Here are some points, one per row:
[ 0.2  0.1 -0.2 -0.4  3.   0.4 -0.4 -0.5  0.   1.3 -0.2  0.6 -0.5 -0.1
  2.9 -0.6 -0.5  0.7  0.6  0.4 -2.6  0.   0.6  0.2]
[-0.4  1.  -0.3  0.9 -0.8  2.1  0.3  0.1 -0.4  0.  -0.5 -0.9  0.4  1.2
  0.5  0.6  0.7 -1.3  0.7 -0.9  0.9  1.  -0.9 -0.6]
[-0.3  0.7 -1.1  1.3 -0.8 -0.5  0.7  1.2 -0.7  0.1  0.1 -0.4  0.3  0.4
  2.3 -0.8 -1.4  2.4 -1.  -0.8 -0.8 -1.3 -0.3  2.2]
[ 0.5 -0.7  1.1  1.5  0.6  0.2 -0.1 -1.5  1.1 -0.3  1.  -0.7 -0.1  0.5
 -1.  -0.4 -1.3 -0.2 -0.3 -1.1 -0.8  1.  -0.6  0.3]
[ 1.2 -0.5  2.2  0.  -0.3  0.2 -0.4 -2.2  1.6  0.7  0.2 -0.6  1.  -0.6
  2.   0.5 -0.9  0.7  0.7  1.5  0.5  0.6 -0.7 -0.7]
[ 0.2 -1.3  0.4 -1.  -0.1  1.8  0.9 -0.7 -0.5  1.7  0.2  0.   0.   0.8
  1.  -0.9 -0.2  0.2 -1.9 -0.4  0.4 -1.1  0.   0.3]
[ 0.1  0.7 -1.  -0.7 -2.4  0.5  0.5  0.4 -1.2  0.4 -0.8  0.9 -0.2  0.6
 -0.8 -0.5  0.   2.4 -0.2 -0.5 -1.2 -1.9 -0.6  1.9]
[-0.1  1.1  1.6 -1.5 -0.2  0.3  1.3  1.1  0.4  0.4  0.6 -1.1  0.9 -0.6
 -1.1  0.7  0.2 -2.1  1.4 -0.4 -1.8  0.5 -2.1  0.4]
[-0.5  0.7 -1.3 -0.4 -0.4 -0.6  3.   1.6 -1.1  0.5 -1.1  1.3 -0.4 -0.2
 -1.1 -2.2 -1.4  0.2 -1.1 -1.  -0.7 -0.6  0.   1.5]
[ 1.6 -0.4  1.3  0.6  1.2  0.5 -0.4  0.9 -0.2  1.3  0.3  0.6 -0.1  0.
  0.2 -0.9  0.9  0.9 -1.1 -1.1 -0.5  0.5  1.8 -0.7]
[-0.5  1.  -1.7 -0.3 -0.2 -0.1 -0.3  1.7 -0.3 -0.8  0.  -0.1 -1.1 -2.1
 -0.4  1.3  0.8  0.5 -0.2 -0.3  0.   0.2 -0.9  0. ]
[-2.   0.9 -1.2  1.1 -0.1 -0.7  0.   2.  -1.   0.  -0.5  1.  -0.1 -1.3
 -0.3 -1.5 -1.5  1.3 -2.7 -1.2 -0.3 -0.7 -0.3  0.2]
[-0.6 -0.3 -1.8  1.1 -0.2  0.6 -0.1  0.6 -0.1 -0.8 -0.7  2.4  0.5 -0.4
  0.4  2.3 -0.5  1.3  0.3 -0.1 -0.4 -1.4 -0.1  0.5]
[ 0.1 -1.6  1.   0.   0.6  1.7  0.3 -0.6  1.3  0.1  0.   0.8  1.1  0.6
  1.8  0.5  1.3 -1.4 -0.3 -0.1  1.5 -1.4  2.  -1.2]
[-0.4  1.7 -1.6 -0.1 -1.   0.   1.4  0.  -1.9 -0.2  0.   1.3 -1.  -0.1
  1.2 -1.7 -0.4  1.2 -0.8 -2.2 -0.1 -0.8 -0.8  0.4]
[ 0.7  0.7 -0.5 -0.5 -0.6 -0.6 -0.5  1.1 -0.1 -1.8 -0.5  2.1  0.8  0.6
  0.2 -0.2  1.6 -0.3 -0.4 -0.3  1.1  0.5  1.1  0.6]
[ 0.5 -0.2  2.4 -0.6  0.2  0.1 -0.8 -1.3  0.3  1.4  0.3  1.   1.5 -0.4
 -0.4  0.8 -0.1 -0.6 -0.2 -0.3 -0.7  1.6  0.   1.7]
[-0.2  1.1 -1.1  1.  -1.7  0.7 -0.4 -0.3 -0.8 -1.1  0.   1.4 -3.  -0.2
  0.3  0.3  1.4  1.8 -0.1  0.7 -0.3 -0.2 -0.1  0.6]
[-0.6 -0.6  0.5  0.9  1.7  0.3 -0.8 -0.4  0.6  1.4 -0.5 -1.1  0.3 -0.3
  0.2  0.7 -0.2 -0.1  1.3  0.3  1.4  0.9  1.2 -0.9]
[ 1.   0.3 -0.2  0.   0.3 -0.9 -3.5 -0.4  0.1  0.4  1.9 -0.9  1.6  0.7
 -0.5 -0.1 -0.3  0.1  0.2  0.  -0.7  2.1 -0.5  1.3]
[ 2.6  1.4  1.   0.5  0.7 -0.6  0.8  0.5  0.  -0.3  0.8 -1.3 -0.6  0.4
 -1.6  1.4 -0.9 -3.3  1.3  1.4  1.8  0.8 -1.7 -0.2]
[ 0.1  0.3 -1.8 -0.8 -0.1 -1.1  0.4  1.9 -0.7 -1.1  1.   0.9  1.2 -0.9
  0.5 -0.3  0.8  0.3  0.2 -0.5  0.3 -0.4 -0.5  1. ]
[ 0.4 -2.2  0.3  1.1 -0.1  0.6 -0.9 -0.2  1.   0.3  0.5 -0.2 -0.6 -0.7
  0.6  1.   0.  -1.3  0.1  1.  -0.5 -0.1 -1.5 -0.6]
[-0.6 -0.1 -1.   0.7 -1.1 -0.5 -0.3 -0.6  1.8  3.4 -0.6  0.1 -1.2  0.7
  0.2 -0.9  0.3 -0.3 -2.1 -0.6  0.1 -0.3 -1.5  0.5]
[-0.6  0.1 -2.  -0.7 -0.9  1.2 -0.8 -0.4  0.3  0.4  1.8  1.1  1.4 -3.4
 -0.7  1.1  1.   0.9  0.3 -0.3  0.4  0.6  0.6  3.1]
[-1.  -0.4 -0.1 -1.4  0.6  2.1 -0.2 -0.7  0.7  1.2 -0.6  0.3 -1.1  0.2
  1.  -1.4 -0.8  0.5 -0.8  0.   0.9  0.5  1.  -0.5]
[-1.1  5.3  1.4 -0.2  1.2  0.   0.3  1.1  1.1 -1.1  0.8 -2.1  0.2  0.6
 -0.6  0.4  0.9 -1.4  1.9  1.4  0.2 -0.3 -1.  -1.8]
[-0.1  0.3  0.  -0.8  0.6 -0.5  0.4 -0.7  0.2  1.8  0.5  0.1  0.6 -2.7
  0.7 -0.7  0.2  2.4 -1.  -0.9 -1.1  2.   1.9 -2. ]
[ 1.1  0.1  0.  -0.2  1.3  0.5  0.4  0.3 -0.4 -0.7 -1.6 -2.6 -0.7 -0.5
 -0.2  0.1 -0.4 -1.5  0.6 -0.1 -0.4 -1.6 -1.3 -1.1]
[-0.1 -2.   0.9  0.2  0.3  0.6 -0.5 -0.6  0.7  0.7 -0.3 -0.2 -1.2  1.4
 -0.8 -0.8  0.   0.4  1.8 -0.2 -0.2  0.2 -0.2 -2.2]
[ 0.5 -1.4  0.   0.6  1.3 -0.8  0.2 -0.2  2.2  0.9 -0.8 -0.2 -0.8 -0.2
  0.3 -1.7  2.9 -0.5  1.8  0.5 -0.5  0.3  0.3 -1.3]
[-0.7 -0.5 -0.3 -0.2  0.2  1.  -0.6  0.2  0.7  1.5 -0.2  1.1  0.1  0.5
  1.5 -0.6 -0.5 -4.8 -1.2  1.1  0.2 -0.4  2.4  0.3]
[-0.4 -1.9  0.7 -0.5  0.4  1.   0.  -0.5  0.4  0.4  0.1  0.   0.   0.5
 -0.6 -0.9  0.3 -0.3  0.2 -0.6 -0.8 -0.1  0.3 -2.6]
[-0.8 -0.6 -0.1  2.2 -0.6 -0.5  1.1  0.3  1.  -1.8 -0.5 -2.2  0.2  0.9
 -1.5  0.3  0.5 -0.4  1.8  2.2 -0.3  0.  -0.5  0. ]
[ 0.1 -1.4  0.8 -0.9 -0.6  0.3  1.5 -1.2  0.1  0.7  2.1  0.7  0.4 -2.
  1.2 -0.6 -0.4  0.  -0.3 -0.5 -0.1 -0.1  3.  -1.1]
[ 0.   0.4 -0.2  0.7 -1.2  0.2  1.   1.3  0.1 -0.7 -0.9  0.6  0.5 -0.6
 -2.8  0.  -2.4  0.8 -0.2  0.4 -0.2 -0.1 -0.1 -0.5]
[ 1.5  0.7  0.2  0.4 -0.9  0.4 -4.1 -0.7  1.2  0.  -0.3 -0.1  0.9  0.7
  0.4 -0.9 -0.4 -0.2 -0.8 -1.  -0.2  1.6  0.3 -0.6]
[ 1.6 -0.1  1.7 -0.9 -0.8  1.  -1.6 -1.2 -0.4  0.  -0.5 -1.1  0.4 -1.5
  1.3 -2.5  0.3 -0.6  0.5 -0.1  1.1  0.   0.2 -0.2]
[ 0.7 -0.9  1.6  0.2  0.7  0.3  0.4  0.1 -0.2  0.5  0.  -0.5 -0.2  1.1
  0.4 -0.5 -0.6  0.1  0.5  1.1  1.6  0.3 -0.6 -1.8]
[-0.1 -1.5 -1.  -0.1  1.6  0.5  0.9  0.9 -1.3 -0.2  0.   0.9  1.1 -0.4
 -1.8  0.3  0.9  0.4  0.4 -1.2  1.5 -0.9 -0.4  1. ]
[-0.9 -0.3 -0.8 -0.9  0.4 -0.4 -1.5 -0.6 -1.7 -1.1  0.   0.   0.6 -0.3
 -0.2  1.2  2.   0.1 -1.2 -0.6  2.1  0.7  0.3  3.7]
[-3.1 -0.5  0.9 -0.2  0.  -0.1 -2.5 -1.7  0.5 -0.3  0.6 -0.8 -0.7  0.6
  0.1 -0.1 -1.4  0.8  0.5 -0.5 -0.7  0.4 -0.2 -0.5]
[-1.6 -0.5  1.7  0.3  1.1  0.6 -1.5 -1.2  1.2  0.1  1.5 -0.4  0.8 -0.4
 -0.8 -0.2 -0.7 -0.1 -1.4  2.6 -1.2  1.5  0.1  0. ]
[-1.3 -1.8  0.8 -0.2  0.4 -1.3  0.  -2.7  3.4  0.6  1.7  1.  -0.6  1.4
  0.8  0.2 -0.5  0.9 -0.9  0.2  0.5 -0.6  1.   0.4]
[-1.5  1.5  0.4  0.2 -0.6  1.   1.1 -2.4  0.9 -1.3 -1.4 -1.6  0.   0.5
 -0.4  0.6  0.3 -1.3 -0.6 -0.5  0.7 -1.2  0.2  2.3]
[-0.5 -0.5 -0.1  1.1  1.9  0.1  0.9  0.7  0.2 -0.9 -2.1 -0.6 -0.4  0.7
 -0.9 -0.8  0.5 -1.3  0.7  1.1  0.5  0.1 -2.3 -0.9]
[-0.5  0.1 -0.4  0.2 -0.2 -0.4  1.2  1.3 -1.4  0.9 -0.9  0.5  0.  -0.2
 -1.2  0.5 -0.4  1.1  1.5  0.7  1.  -0.2 -0.2  0.7]
[ 1.2 -0.8 -1.1 -1.1 -0.6 -0.7 -1.2  0.3 -1.4 -0.2  1.7 -0.4  0.1  0.4
  0.1  0.4 -0.2  0.   0.1 -0.3  0.1 -0.3 -0.1  2. ]
Along one direction, these points spread out more than along any other. Take the direction at right angles to it along which they spread out most. Then take the direction at right angles to both along which they spread out most. Go by this last direction. Where along it does each point below lie, from 0 to 99? The average is 50, and the first point in the table lies past the average. One standard deviation of the points above along it is 16.
[ 0.2  0.2 -0.5  0.4 -0.6 -0.2  0.  -1.  -0.1 -3.3 -0.1  1.7  0.8 -1.2
 -0.3  1.6 -0.9  0.7 -0.1 -1.3  0.8  0.6  1.1  0.7] 31
[ 0.3  1.  -1.9 -0.2 -0.5 -0.8  0.6  0.6 -1.1  0.2 -1.3  1.   0.3 -0.4
  0.   1.2 -0.2 -0.1  0.4 -0.1  0.2  0.   0.2 -0.5] 54
[ 1.5  0.7  0.7 -0.1 -0.2 -1.3 -2.2 -0.9  1.2  0.3  0.4 -1.8  1.8  0.
 -0.9 -1.3 -1.3 -1.  -0.3 -0.9 -0.5 -0.2  0.4  0.7] 29
[ 1.  -2.   0.6 -1.1  1.4  0.2  0.1 -0.4  0.6 -0.4 -0.9 -0.3 -1.   0.5
  2.   1.   1.2  0.2 -0.9  1.5  0.1 -0.8  1.4 -1.6] 65
[ 0.4  1.1 -0.8 -0.2  0.2 -1.1  0.1  2.6  0.1 -0.3  0.2  1.1 -0.9 -0.5
 -0.7  0.6 -0.3  0.6  0.2 -1.   0.6 -1.4 -0.4  0.1] 55
[-0.7 -1.   1.3 -0.8 -0.4  0.2  0.3  1.9 -0.5  3.   0.8  1.1 -0.3 -0.4
  1.2  0.9  0.1  0.3 -0.4 -1.2  0.8 -2.3  2.  -1.9] 74
[-0.2  2.  -0.5 -0.1 -0.8 -3.1  1.  -1.2 -1.2 -1.8 -1.3 -1.  -0.2  1.6
 -0.7  0.7  0.8 -1.3 -2.1  0.   1.9  0.1 -1.   1. ] 39
[-1.3  1.4  0.   0.9 -1.2  0.4  1.5  1.6 -0.5  0.3  0.1 -0.5 -1.5  0.7
  1.8  1.5 -0.2 -1.8 -0.2 -0.6 -0.1  1.7  0.4  2.1] 45
[ 0.4  1.6  0.7  1.5  1.6 -0.3  0.5  1.5  0.6 -1.4  0.6 -1.5  0.6  2.2
 -0.7  0.   0.4  0.1  2.4  0.5  0.4 -0.3 -1.  -2.3] 61
[ 1.7  0.3  1.5  0.   0.7 -0.3 -2.7 -1.2 -0.1  0.5 -0.1 -0.4 -0.3  0.5
  0.2 -0.9  0.2 -0.5  1.4  0.8 -1.2  2.8  0.4  0.1] 30
[ 0.6  0.8 -1.3 -2.   1.3  1.1  0.4 -2.   0.8  1.7  0.3  0.6 -1.3  0.5
  0.8 -0.4  0.   0.  -1.1  0.7 -0.2 -1.2  1.2 -0.6] 64
[ 0.1  0.8 -1.5  0.  -0.7 -0.1  0.9  1.9 -0.9 -0.4 -0.2 -0.5  1.5 -0.2
 -0.4  1.1  0.9  0.6 -0.7  1.6  0.1 -0.2 -0.2 -0.7] 49
[-1.  -0.3  1.1  2.  -0.3 -0.5  0.2  0.1  0.2 -1.2 -2.  -2.2  0.2  0.2
 -0.7  0.6  0.7 -1.7  3.2  0.2 -0.5  0.4 -1.5 -0.7] 53
[-0.5 -1.2 -0.9  0.4  1.  -0.2  1.2  0.4  1.8 -1.4 -0.4 -1.8 -1.   0.9
 -0.9 -1.4 -0.3 -1.1  1.2  0.7 -0.6 -0.5 -1.4 -0.9] 71
